(in the rows, 128 means zero)
The rows below come in pairs that one turn or mirror swaps. Which row does each named row swap with?
The rows were stretched afterwards, more along some directions than others.
J_938: [175 127 112 106 133 156 133 127 114  92 138 142  90 106 142 118 108 117
  92 107 117 155 157]
J_319: [134 134  99 129 141 144 138 140 125 137 118 102 114 114 121 127  92 134
 105 101 122 161 133]
J_879: [146 126 115 119 128 136 133 133 131 130 170 133 137 125 134 159 109 138
 143  93 129 160 111]
J_48: [122 113 149 130 144 123 121 138 132 112 161  94 121 120 132 101  91 149
 100 107 115 155 145]
J_769: [124 113 150 123 147 123 120 137 131 110 164  94 123 119 134 107  90 150
 103 107 116 153 145]
J_851: [149 113 118 143 118 144 142 114 111 145 156 117 133 124 151 143 105 153
 129  86 134 158 116]
J_826: [181 136 112 112 137 159 137 111 123 106 127 130 124 118 122 116 125 106
 124 110 104 158 141]
J_641: [118 122 124 114 111 134 134 117 125 141 135 114 130 127 118 126 123 127
 114 101 114 129 134]
J_8: [137 118 148 115 128 150 148 133 139 128 146 127 137 125 110 133 112 137
 105 106 108 155 155]
J_32: [149 113 112 149 121 123 128 145 121 133 118 127 134 127 114 121 124 143
 118 115 103 137 118]
J_69: [148 116 125 110 129 143 144 138 144 118 139 130 134 132 122 140 127 129
 107 114 108 148 143]
J_137: [169 106  95 108 132 155 133 150 112  99 151 141  91 112 136 120  98 144
  85  94 117 175 144]
J_581: [140 120 127 103 125 145 145 134 145 117 139 131 134 130 121 143 126 128
 112 113 112 146 145]
J_887: [154 141  96 106 154 156 133 147 133 108 130 111 125 101 120 154  98 135
 108  95 125 157 127]
J_480: [180 138 110 108 129 156 134 111 123 100 126 127 111 110 131 113 124  98
 113 115 105 153 145]
J_968: [177 129 110 116 141 159 144 122 128 113 138 124 135 121 111 111 126 117
 120 107  97 162 141]
J_892: [123 120 150 122 144 121 121 138 134 112 158  93 122 118 133 105  93 144
 103 110 113 153 145]
J_723: [125 117 121 102 131 150 125 117 129 122 145  87 115 118 126 110 107 131
  98 112 125 138 117]
J_415: [137 157 132  91 139 132 128 155 155 116 121 139 128 115 101 114 109 103
 119 121  89 168 148]
J_713: [116 113 129 132 111 135 134 123 127 143 137 104 131 127 119 123 116 138
 104 100 115 126 135]
J_537: [128 133 151 103 135 132 120 107 125 122 142 124 130 121 126 132 116 116
 129 117 119 126 132]
J_414: [130 149 142 106 148 125 121 163 153 111 131 121 129 115 113 110  96 117
 108 124  90 168 151]
J_969: [125 117 156 107 133 147 131 121 127 136 151 113 128 122 117 127 106 133
 109 108 115 143 142]
J_775: [171 106 102 111 134 159 129 150 111  96 150 133  87 111 137 120  95 144
  78  95 119 173 144]
J_459: [149 117 121 108 130 156 143 129 129 117 199 126 139 113 122 108 105 145
 116  90  99 175 129]
J_324: [140 102 113 106 132 165 128 137 118 126 156  92 103 115 124 110  95 146
  79  96 122 161 122]
J_883: [129 153 123  87 126 137 136 144 150 128 118 135 135 119  93 121 121 104
 124 116  92 156 141]
J_568: [126 125 101 134 133 133 133 130 116 143 126 104 107 125 135 112  95 136
 109 105 124 159 134]
J_610: [138 154 121  80 128 143 137 145 147 121 124 139 134 113  95 122 118 104
 122 113  91 159 142]
J_311: [128 118 161 114 130 143 133 123 134 137 146 117 132 125 112 128 104 135
 112 108 111 144 146]
J_234: [141 110 133 133 133 150 152 105 114 135 153 117 138 117 133 137 107 159
 123  84 135 151 138]
J_930: [140 120 116 106 123 140 143 142 148 120 135 130 137 132 121 142 133 130
 116 114 112 142 133]
J_546: [173 114 108 106 129 156 133 136 118  94 136 138  90 107 136 123 108 127
  81 106 116 155 150]
J_749: [121 131 155 102 115 153 146 105 150 127 153 104 117 104 115 114  96 129
 112 113 126 149 153]
J_27: [152 103 115 167 140 139 138 140 116 136 155 114 140 139 123 118 110 152
 115  90 110 158 136]
J_995: [136 112 121 118 139 148 143 148 132 114 193 115 138 116 118  99  97 150
 101  89  94 179 133]
J_436: [158 137 126  78 152 158 136 123 139  92 158 119 139  97 114 159 116 132
 127  89 124 145 137]
J_230: [132 114 126 141 117 139 145 116 121 150 165 111 142 126 142 143 103 156
 130  91 133 154 115]
J_635: [135 115 140 108 130 147 148 139 144 123 146 124 137 128 111 140 115 141
 106 108 110 152 152]
J_183: [140 125 127  96 125 159 148 126 141 123 199 117 142 105 114 113 105 141
 117  96  99 169 136]
J_532: [143 111 120 114 137 148 140 150 127 116 193 118 137 114 118  98 101 152
 100  90  95 180 132]
J_959: [144 120 117 102 124 146 123 103 122 122 141 123  94 125 143  94 112 115
 113 103 117 161 152]
J_735: [166 104 102 110 133 155 128 149 113 102 152 134  90 113 136 121  96 146
  81  96 120 171 143]
J_90: [129 157 134  91 135 131 129 155 156 121 124 135 134 116  99 113 111 105
 118 125  88 166 147]
J_862: [135 115 114 146 120 112 124 139 124 137 127 125 135 132 122 122 124 140
 129 119 105 134 114]
J_309: [160 131 129  81 154 158 134 126 136  88 164 118 141  99 115 155 112 136
 121  88 121 148 137]
J_387: [134 117 112 143 120 118 128 143 131 135 130 121 142 130 113 124 126 142
 125 120 100 132 113]
J_260: [150 103 108 110 136 167 131 137 122 123 159  97 106 116 123 117  94 149
  85  91 121 166 123]
J_571: [163  98  96 123 131 158 131 151 115 113 153 125  95 117 134 118  95 154
  81  92 121 176 133]
J_677: [167 120 116 101 133 155 122 108 125 110 146 136  99 125 144 104 115 112
 119  97 115 168 153]
J_505: [141 112 136 136 135 147 149 107 116 128 150 125 135 117 137 139 104 153
 127  84 131 152 139]
J_159: [157 134 123  87 157 159 130 127 135  88 161 112 139  98 121 161 109 137
 119  91 125 144 128]
J_432: [125 124 153 117 148 124 117 139 139 103 158  99 125 116 134 111  94 140
 104 115 110 151 142]
J_964: [136 134  94 126 140 144 133 136 120 131 118 106 110 112 128 134  95 136
 105 101 132 155 127]
J_686: [139 124 110 129 119 119 130 137 141 131 128 127 145 130 119 139 138 128
 136 122 103 130 115]
J_164: [173 138 113 103 135 162 143 110 128 108 134 123 131 114 114 116 126 106
 122 109 102 154 140]
J_105: [136 117 135 110 127 145 152 139 138 124 146 128 136 129 114 133 114 137
 105 107 107 157 155]
J_727: [158 131 132  87 153 157 135 123 138  92 157 123 140 101 114 156 115 135
 126  88 124 147 139]
J_569: [129 130 103 129 132 135 132 127 118 140 118 108 101 121 129 110  96 130
 109 106 125 157 138]
J_439: [137 116 139 107 128 149 148 136 141 124 144 124 134 129 113 136 114 138
 102 108 112 153 153]
J_411: [173 116 125 120 123 156 131 135 136 108 115 145 114 116 109 107 121 130
 110 102 105 159 151]
J_585: [136 108 132 147 119 144 148 103 114 145 157 115 140 125 140 138 106 160
 128  88 133 147 124]
J_497: [131 136 101 126 141 142 138 136 129 135 119 102 117 113 120 135  95 137
 108 101 129 153 131]
J_792: [168 114 105 109 128 151 127 139 115  94 140 139  86 112 143 118 103 127
  83 105 117 161 148]
J_881: [136 155 126  93 137 134 131 160 153 121 120 136 131 115  97 117 109 106
 118 118  84 170 144]
J_738: [145 127 127  95 125 161 146 119 137 119 193 124 133 103 122 117 100 138
 121  95 109 170 136]

J_713 pairs with J_677
J_537 pairs with J_723
J_260 pairs with J_311

